In the rows, zero is written as 128.
A state moves one step at a time under one of 7 hidden systems, and each row is a state written as 22 numbers. Each run below is a few steps of one system.
j533, path 1:
[[134  72 125 131  91 143 120  58 160 139 103 150 132 132 101 139 178 112
  119 132 127  83]
 [101  88 103 108 119 104 122  80 139  95 122 158 130 167  84 116 156 122
  163 104 130  61]
 [100 120 113  98 140  82 133 104 105  79 103 171 124 185 113  94  95 119
  187 130 134 108]
 [103 138 127  87 158  99 144 155 112 105 100 150 135 209 143  97 101 133
  152 154 147 187]
 [111 163 127 108 153 150 102 173 121 117 116 100 139 193 134  96 113 140
   75 169 153 203]
 [146 155 135 144 148 172  94 131 112 137 131  55 127 144 103 116 111  93
   38 143 155 185]
 [171 127 172 126 157 200 113  76 122 170 156  72 119  95  91 128 136  75
   68 112 134 149]
 [179  97 188 114 128 190 128  28 159 165 137 130 109  92 106 116 150 114
   99 116 127  79]
 [166  88 138  94 111 132 152  42 193 125  89 159  95 137 100 122 156 145
  138  99 125  36]
 [120 103  71  70 106 108 140  82 163  89  55 172 103 174  89 123 136 136
  199 114 107  60]
 [ 82 110  58  85 110  84 129 110 112  97  53 175 150 211 114 115 112 118
  203 169 123 144]]
j6, path 2, 11 rows:
[[117 192  75  98 144 173 101 134 127 139 119  82 134 165  57 143 122 156
   89 176 131 152]
 [152 158  77 103 124 202  99  91 149 164 108  50 112  92  82 140 121 122
   90 117 116 118]
 [153 105 142  91 109 217 127  73 141 177 127  91  95  71 152 122 112  87
  134  95  89 126]
 [162  66 196  87 113 168 166  76 162 162 109 158  97 120 202  98 130 106
  144 113 113 137]
 [155  70 176 107 133  73 180 111 181 126  89 210 130 144 182 108 167 155
  172 110 144 107]
 [106  91 105 131 135  19 159 130 128  93 108 205 158 156 119 146 154 146
  209 115 146  92]
 [ 63 108  55 130 153  42 133 167  75  96 160 162 157 184  80 193 132 118
  161 137 142 144]
 [ 64 138  48 103 165 147  70 193  91 105 162 111 153 193  70 182 141 129
   70 154 139 172]
 [115 160  83  95 164 233  31 149 123 110 115  55 140 143  57 124 154 109
   43 122 131 142]
 [169 169 164  89 161 251  83  88 135 152 110  30 122  80  81  80 140  76
  109  86 109 138]
 [185 158 217  68 145 219 177  45 154 191 116  89  92  96 147  58  98  98
  172 115  96 146]]
j921, path 3, 11 rows:
[[129 144 169 110 171 147 101 125 116 101 156 155 132 119 137  84 111 160
  131 113 143  95]
 [161 128 155 160 128 129 133 131 122 130 139 164 108 103 101 182 120 121
   96 156 114 120]
 [151 154 154 126 120 137 146 177 148 123  98  96 112 104 133 118 139 104
  162  94  98 149]
 [ 95 151  95 158  70 137 103 120 112 106 119 106 126 132 103 113 114 116
  143 150 102 103]
 [110  92 103 150  99  89 161 116 134 166 139 124 150 129 157 145 157 123
  144 133 141 148]
 [ 97 126 132 110 146 127 115 146 129 118 152 136 142 142 180  82 126 166
  129 111 151 126]
 [139 121 133 153 152 114 106 127 113 120 154 155 127 130 122 154 106 149
   60 154 161 127]
 [174 140 176 130 168 128 139 143 129 132 119 106 123 105 128 124 125  96
  118  99 139 161]
 [136 166 152 140 105 173 107 106 117 115 123 108 106 110  95 100 100 107
  132 145  99 104]
 [138 122 119 155  73 125 160  98 153 162 122 119 116 103 118 156 148 119
  143 139  98 107]
 [104 125 110 121 110 113 133 145 148 121 125 125 133 111 163 101 146 153
  175  89 118  95]]
j124, path 4:
[[128 108 133 107 145 145  97 181 141  74 122 132 103 121 136 124 144 112
  118  57 111  98]
 [157 135 155 118 174  89 156 184 129 106 107 137 116 146 127 146 127 107
  135 107 137 173]
 [122 121 147 108 121 131 155 123 109 152 101 148 142 151 147 117 118  96
  177 171 114 194]
 [ 95 131 101 162  66 119 126  89 117 131 116 119 136 174 108 111 122 113
  127 188 125 132]
 [114 128  68 120 111 113 137  81 148 151 148 124 123 133 118 142 126 185
  114 138 142  76]
 [126 113  92 104 158 164  73 125 127 120 140 124 128  98 145 131 111 155
   81  92 147  96]
 [155 121 173 125 182 147 113 151 128 114 160 114 116 121 113 139 140 103
   70  86 147 140]
 [142 135 183  92 149 156 156 147 131 129 132 123 113 135 104 123 151  83
  174 106  94 154]
 [119 151 118 142  99 100 143 136 105 105  89 116 125 142  98 120 111  78
  192 133  97 145]
 [125 110  93 155  93  57 165  90 116 145 113 138 130 128 147 138  99 127
  161 148 138 128]
 [111  74  93 131  85 135 108  91 142 134 118 165 119 134 177 130 121 151
   94 151 136 107]]
j326, path 5 (11 x 22):
[[125 105 115 162 126  90 128 150 132 121 134 134 135 139 122 166 151 122
   89 127 150 136]
 [113 108 109 104 142 112 138 156 130 127 138 130 128 112 155 138 135 126
  167  80 118 128]
 [112 111 147 113 132 129 130 115 118 111 139 116 115 171 125  95 120  92
  128 114 136 145]
 [157 141 124 100 157 129 127 121 147 132  75 124 138 138 105 122 135 129
  134 126 142 143]
 [114 175 110 113 116 144 125 124 126 121 128 114 114 130 108 108 103 152
  154 144 107 106]
 [137 135 123 159 111 123 130 103 112 136 141 128 114 124  97 161 101 114
  102 158 123 128]
 [142 113 125 115 126 143 144 133 146 153 144 153 113 101 143 170 140 146
  128 130 109 116]
 [104 106 136 135 106 132 125 143 141 107 159 134 108 160 131 126 152 129
   99 116 121 102]
 [132  96 118 143 130  94 119 150 137 106 100 128 141 128 123 139 159  99
  127  95 137 129]
 [105 122 126 105 123 120 143 126 123 125 115 128 135 135 141  99 133 113
  192 110 111 134]
 [123 136 137 122 134 113 142 105 118 128 115 133 132 175 111 104 115 118
  131 164 145 155]]
j491, path 6:
[[ 91 127  18  55 156 112 137 123 138 157 146  92 136 135 142 141 111 187
  159  85 144 108]
 [ 86 111 143  93 181 164  62 171  79  65 166 154 133 140 129 107 117  97
  135  76 121 124]
 [163  98 204 163 148 102 151 188 153 112 140 171 114 149 134 169 176 114
   68 123 140 155]
 [169 207 142 141  96 138 157 147 184 134  53  96 117 133  82 111 151 156
  139 169 106 127]
 [115 149 100 168  99  95 133  55  79 139 128  74 145 116  85 101  85  68
  173 135 133 128]
 [ 99  77 116  86 143 155 141  94 105 199 174 128 153 131 198 131 112 119
  131 137 143 187]
 [113 125 140 115 121 182  79 141 133  99 146 190  99 134 174 113  96 186
   75 160 123  94]
 [165 123  93 162 138  73 119 165 157  85 117 124 100  96 111 174 127 156
   74  73 145  70]
 [146 138 125  92 159 144 128 161 152 131  84  79 154  97  92 126 191  91
  183  56 110 138]
 [111 104 212 149 108 137 141  90 102 124 146 165 149 148  99 100 166  62
  182 158 106 137]
 [122 129 136 132  93  83 200 104 152 165 144 163 110 188 153 137 121 176
  130 202 138 145]]
j35, path 7 (11 x 22):
[[126 156 180 144 107 140 156 125 126 153 139 128 134 133 127 103 137 124
  148 174 114 158]
 [104 176 124 120  99 142 150 119 127 142 149 106 117 139 129  96 105 159
  159 157 106 120]
 [111 154  91 130 108 115 136 130 120 130 154  85 102 115 150 114  80 140
  133 107 122 114]
 [126 109 123 143 140 115 125 146 124 139 166 103 124  93 178 127 113 132
  103  81 146 135]
 [142 123 164 149 151 129 108 161 142 125 143 134 152  90 161 113 158 154
   98 102 153 126]
 [150 167 159 162 138 107 133 162 147 121 109 133 155 100 112 120 166 156
  141 134 137 118]
 [144 163 152 152 108  97 170 142 128 136 109 132 131 103 113 129 133 121
  196 141 100 131]
 [110 138 153 149  87 110 169 119 106 135 149 141 111 134 157 106  98 112
  183 157  97 141]
 [ 78 142 116 130 102 123 137 146 107 136 173 128 121 152 179 102  89 157
  135 156 124 145]
 [ 97 163  91 127 142 132 105 178 111 127 157  87 136 119 162 115  98 160
  105 114 140 149]
 [147 157 138 144 169 132 110 159 118 141 151  70 143  79 140 121 121 122
   96  87 154 156]]
j491, path 8 (11 x 22):
[[117 114 145 149  47 210  98  76 144 146 100 111 124 114 158  78 138 103
  115 165  97 117]
 [113  73  87 159  90  89 119  51 148 134 143 144 132 127 152 118 133 160
   96 119 169  55]
 [109 113  74  58 188 112 108 139 154 118 116 144 157 129 147 110 149 195
  163  66 162  89]
 [122 127 170 120 191 104  98 177  91  59 137 194 145 124 105 127 131 110
  175  96 125 113]
 [157 142 182 149 140  87 192 194 133 137 129 162 123 138 110 186 162 116
  145 159 110 180]
 [121 211 124 144  68 150 160 149 129 146 104  89 113 147  86 128 116 125
  157 207  75 165]
 [ 87 135  80 170  77 124 126  81  82 156 173  53 122 146 114 125  84  83
   99 156 131 151]
 [ 99  93 100  91 140 187  95 106 133 174 172  81 138 143 183 106 123 143
   52 114 159 160]
 [151 114 159 125 159 176  59 115 150  84 133 149 115 109 150  82 119 166
   45  95 163  67]
 [204 112 157 140 175  78 140 122 174 108  95 145 122  69 122 136 149 148
  122  50 162  64]
 [163 141 161  97 143 122 162 128 145 131  72 154 140  81 118 111 157 109
  252  87  92 112]]
j124, path 9:
[[151 126 174  91 174 187 123 157 135 159 136 127 145  97 121 141 174 107
  136 110 111 168]
 [124 155 167 153 119 129 119 148 116 108 101  97 154 125  84  93 161  70
  169 121 112 150]
 [133 150 132 147 109  59 183 100 134 136 113 118 135 127 126  97 122 130
  201 121 131 117]
 [114 119 102 139  81 111 127 107 128 119  96 156 113 117 194  95  74 149
  153 145 125 105]
 [133 119 123 164 101 120 117 131 142 119 138 161  99 140 151 152 104 166
   47 169 143 111]
 [130 125 134  96 154 181 117 148 149 156 160 166 134 123 121 174 164 176
   87 160 124 131]
 [109 152 132 126 165 176  75 169 107 123 145 108 175 112  84 129 173 120
  120 124 128 146]
 [119 158 157 138 162  99 149 141 118 142 162  70 162 116 106  96 161 108
  163  84 149 146]
 [121 142 147 121  99 123 159 124 137 131 112  85 114 119 175  59 109 108
  189  87 111 129]
 [153 149 126 162  69 100 154 128 149 106  80 116  69 133 158 111  75 127
  116 144 110 120]
 [169 124 120 137 106 134 150 108 148 161 102 179 100 100 150 179  94 168
  111 186 114 123]]
j921, path 10 (11 x 22):
[[130  86 178 144 124 138 139 167 123 132 139 172 144 100 129 173 192  79
  161 115  89 148]
 [ 98 158 157 137  85 151 118 202 150  81 101 137 121 178 128  93 166 130
  135 153  92 135]
 [114 149  90 178  86  52 155 136 132 110  99 112 128 191 102 134 127 129
  112 175 148 144]
 [111 137 117 121 147  66 170 110  96 149 133  99 139 151 171  79  75 117
  175 118 162 177]
 [107 137 117 102 139 170 117  89  92 166 181 130 116 129 175 113  51 160
   99 169 140 148]
 [175 123 119 108 164 166 132 128 162 181 159  97 109  86 145 173 129 161
   44 105 147 137]
 [163 136 141 118 176 163  81 126 145  98 129  84 120  75  88 111 146 112
   99  38 136  70]
 [141  80 163 168 101 155  92  76 114 100 117 161 131  92  70 145 164  58
  138 112  97  72]
 [133  96 181 139  67 139 159 138 169 123  78 178 128 129 149 117 198 104
  190 139  74 120]
 [ 98 164 103 142  77  87 139 176 160  89  77 172 136 171 138 104 143 194
  172 178 113  99]
 [104 150  68 160 143  14 157 168  95 131 120 145 170 147 140 156 104 164
  161 165 166 173]]
j6, path 11, 11 rows:
[[ 97 128 120 110 124 146 115 124 126 136 112 106 163 143 124  88 161 114
  165 123 125 146]
 [122 130 114  93 166 124 127 101 120 144 122 102 148 144 129  96 118 126
  136 109 163 153]
 [146 136 112  76 181 136 125 116 129 132 124 137 121 121 131 132  94 154
  132 107 141 120]
 [158 117 124  96 145 143 126 105 131 119  99 162  99 126 104 155 103 121
  128 131 113 113]
 [149 107 135 116 127 138 147 125 145 143 113 150 117 127 102 177 158 104
  137 135 102 134]
 [107 106 124 111 103 148 141 118 144 151 128 144 143 149 115 142 179 122
  151 148 109 129]
 [ 97  97 101 107 122 119 130 107 141 135 128 112 146 169 121 115 164 122
  133 113 146 127]
 [105 113  93  83 162 119 118 136 128 118 134 110 136 147 133 117 133 133
  140  78 146 123]
 [125 122 111  79 170 139 105 135 111 100 106 135 121 146 119 120 100 113
  139 101 129 139]
 [155 134 134  92 173 147 119 136 124 127  95 139 131 132  98 146 125 110
  128 132 128 159]
 [148 144 132  97 148 164 130 109 139 154 106 140 137 121  89 146 147 131
  144 153 117 133]]
j35, path 12, 11 rows:
[[125 158 131 147 122 106 150 123 106 139 154 101 109 142 126 120  81 124
  119 149 133 154]
 [117 138 135 104 137 158 147 145 129 158 181 104 110 118 158 130 119 140
  125 114 116 144]
 [129 149 148 155 117 153 100 140 137 114 152  97 113 107 141  99 126 137
   83 112 131 104]
 [143 139 121 154 128 106 140 138 157 152 136  98 144  94 131 140 160 160
  109 109 149 115]
 [144 127 152 140 121 121 136 144 145 125 111 134 134  79 146 115 155 124
  175  90 111 104]
 [133 126 159 176 106  75 147 123 128 115 115 160 138 120 150 104 127 130
  156 147 137 121]
 [103 140 118 123 123  95 159 160 122 137 129 165 142 141 158 131 123 160
  182 158 120 149]
 [100 162 120 136 120 127 116 171  89 107 129 129 125 131 145 115  78 122
  154 152 110 161]
 [114 156 128 141 145 127 135 142  92 157 175  92 138 127 139 129  95 122
  108 148 145 186]
 [122 162 160 110 160 177 123 146 122 149 187  84 127 110 131 103 129 137
  118 107 126 143]
 [148 171 165 155 128 135 132 130 150 123 161  75 108 111 110  93 131 146
   90 104 142  95]]
j326, path 13:
[[ 84 115  48 124 156  74 130 133  93 159 165 125 169 142 135 169 116 156
  122 141 169 159]
 [110 109 111  73 213 125 124 123  87 137 205 130 128 132 123 152  98 128
  121  84 156 139]
 [160 138 179  74 203 176 114 130 135 104 153 110  94 145  84 117 124 101
   95  74 130 124]
 [176 182 167 118 124 177 125 141 169 100  81  81  86 115  72 100 145 106
  129  95  92  99]
 [149 168 131 179  33 137 151  96 158 131  82  91  96 102 105 110 124 110
  156 152  80  88]
 [135  94 100 181  37  93 162  71 147 164 103 160 117 114 157 155 121 145
  133 186 116  99]
 [ 93  58  80 131 107  92 124 118 132 134 142 212 143 143 188 166 135 181
  109 161 149 110]
 [ 72  67  98 112 172 105  77 178  93  83 160 194 162 165 145 157 150 128
  110 110 156 140]
 [ 97 117 147  86 203 135 100 191  82 101 146 126 169 149  99 131 165  68
  166  80 129 189]
 [134 195 186  86 177 147 168 149 122 144 136  65 133 164  78  82 149  84
  182 109 115 192]
 [179 228 144 117 132 116 200 106 164 158 102  41  89 150  82  94  93 144
  134 143 129 144]]
j533, path 14:
[[110 107  66 115 129 165  70 153 123 128 132 181 139  99 154 181 121 185
   86 158 123 107]
 [139  82 116 198 110  78 108 154 108  92 122 168 128 118 105 204 133  89
   81 137 134 124]
 [102 129 185 148 136 121 146 177  99 106 190 148 134 133  78 155 177  79
  173 113  88 132]
 [110 182 214 180  91 113 157 138 115 114 165 132 126 124 152  54 122 141
  174 155 112 116]
 [130 164 126 125 118  79 188 159 168 147 144  55 108 132 185  79 121 166
  135  81 149 135]
 [128 167  63  83 136 174 107 166 138 150 112  77 109  74 173 128  80 168
  134  94 107 132]
 [165  94  83 154 119 138  97 123 119 171  78 146 148  45 173 188 100 116
  104 144 130 163]
 [128  69 121 148 143 134 107 144 132 160 158 178 172  86 108 218 211 130
  106 126 129 124]
 [109 131 165 198 105 101 106 127 110  84 182 187 133 108  79 150 157 142
  131 144 116  46]
 [119 150 168 166 106  35 204 145 120  93 171 132  90 149 114 122 113 111
  192  98 110  94]
 [ 92 181 144  88 106 124 187 187 132 133 152 113  96 147 182  81 102 157
  215 122  79 147]]

Which system made each of these runs?
path 15 (2 x 22):
[[129  98 128 138 124 107 139 114 140 142 136 184 140 112 148 155 148 158
  137 144 133 104]
 [109 124 110 138 116  93 134 157 138  94 139 159 115 151 119 154 141 155
  125 127 123  91]]
 : j533
path 16, 2 rows:
[[143 102 160 134 169 108 103 162 147  88 102 107 160 114 117  95 198  99
  123  41 158 115]
 [156 140 189  94 169  85 170 145 151  99  84 137 123 164 149  66 131 118
  180  89 147 151]]
 : j124
path 17, 2 rows:
[[133 119 148 160 113 141 101 135 105 103 124  73 112  97 127 105 113  49
  122  74 115 134]
 [117  95 148 167  52 173 108  77 133 136 112 118 124 119 146  92 136  84
  113 153 109 117]]
 : j921
path 18:
[[127 156 145 146 132 111 133 186 153 107 149 147 117 129 141 134 145 185
  100 127 132 104]
 [136 146 133 177 138  72 124 170 105  88 128 118 124 117 113 139 109 110
  114 107 143 132]]
 : j921
path 19 (2 x 22):
[[141 120 129  52 184 178 107 137 132 137  89 134 141 147 132 119 133 118
  133 121 135 178]
 [138 151 112  87 153 173 107  97 137 132 109 126 132 161  51 145 142 139
  103 162 129 121]]
 : j921
path 20 (2 x 22):
[[148 133 130  61 174 144 139 122 118 112 105 147  98 151  85 148 101 100
  165 113 104 131]
 [151 130 122  72 144 154 157 129 142 152  85 145 115 157  91 173 141 113
  149 157  99 165]]
 : j6
path 21:
[[150 138 124  52 199 151 143 185 158 141 134 105 108 142 166 135 123 159
  101  82 139 170]
 [155 145 120  83 133 173  87 118 146  92  37 171 114 115 119 103 106 141
  157 143 103  97]]
 : j6
path 22:
[[144 148 162 179 130  54 147 126  80  75 125 163 103 120  96 139  65  88
  165 132 121 114]
 [ 99 109 158 123 120 106 193 152 108 162 201 162 110 173 155 181 128 118
  144 168 110 184]]
 : j35
path 23:
[[107 115  91 109 101 142 125  54 110 137 124  64 112 156 116  92  84  70
  135 117 127 137]
 [117  52 121  96 139 151 102  83 119 139 124 146 129 150 195 104 104 111
   89 118 159 153]]
 : j491
path 24, 2 rows:
[[143 161 163 114 170  98 143 132 111  77 119 112  99 172  71 104  96  85
  149 100 127 131]
 [142 199 128  92 153 134 171 180 133 149 114 111 111 142 100 157 111 143
  162 155  96 179]]
 : j6
path 25:
[[170 120 155 111 170 108 121 113 136 107  84 178 133  84 145 113 109 141
  167 100 141  97]
 [151 119 138 129 133  97 155 143 120 128  99 189 127  82 138 167 121 122
  201 126 102 122]]
 : j491
path 26 (2 x 22):
[[113 142 101 124 153 125 101 153 131 110 149 148 141 128 107 146 144 176
  108 130 143  99]
 [115 133 133 111 182 133 109 164 109 135 166 117 156 114 141 126 137 143
  120 100 151 151]]
 : j124
path 27, 2 rows:
[[115 117 127 126 126 142 104 125 124 101 137 125 125 123  86 128 153 100
  142  92 110  89]
 [111 130 152 113 133 139 143 138 111 127 152 104 121 158 109 114 136  80
  144 117 113 160]]
 : j6
path 28, 2 rows:
[[114 131 163 118 130 165 159 132 117 201 180 123 169  98 137 144 179 118
  177 146 106 175]
 [ 83 170 143 119 114 161 131 177 154 113 201 107 107 162 116 112 163 177
  104 128 106  95]]
 : j921
path 29:
[[114 100 102 140  84 140 110  95 155 131 112 118 136 139 114 128 170 124
  109 130 126  95]
 [142 123 100 108 156 113 114 120 158 111 106 129 132 126 106 128 143 164
  109  96 155  83]]
 : j124
path 30 (2 x 22):
[[175 106 178 154 126 144 143 145 150 131 127 119 100 118 124 161 156  83
   67 118 122 153]
 [131 128 123 115  94 144 145 162 187 135 101 103 116 113 167 109 175 152
  145  91 106 108]]
 : j326
path 31 (2 x 22):
[[126 148 165 108 182 116 143 130 100 140 161 112 145 111 147  90 107 121
  171  96 147 156]
 [107 139 165 147  85 138 146 130 113 117 147  99  96 146 153  82  97  84
  146 127 101 146]]
 : j124
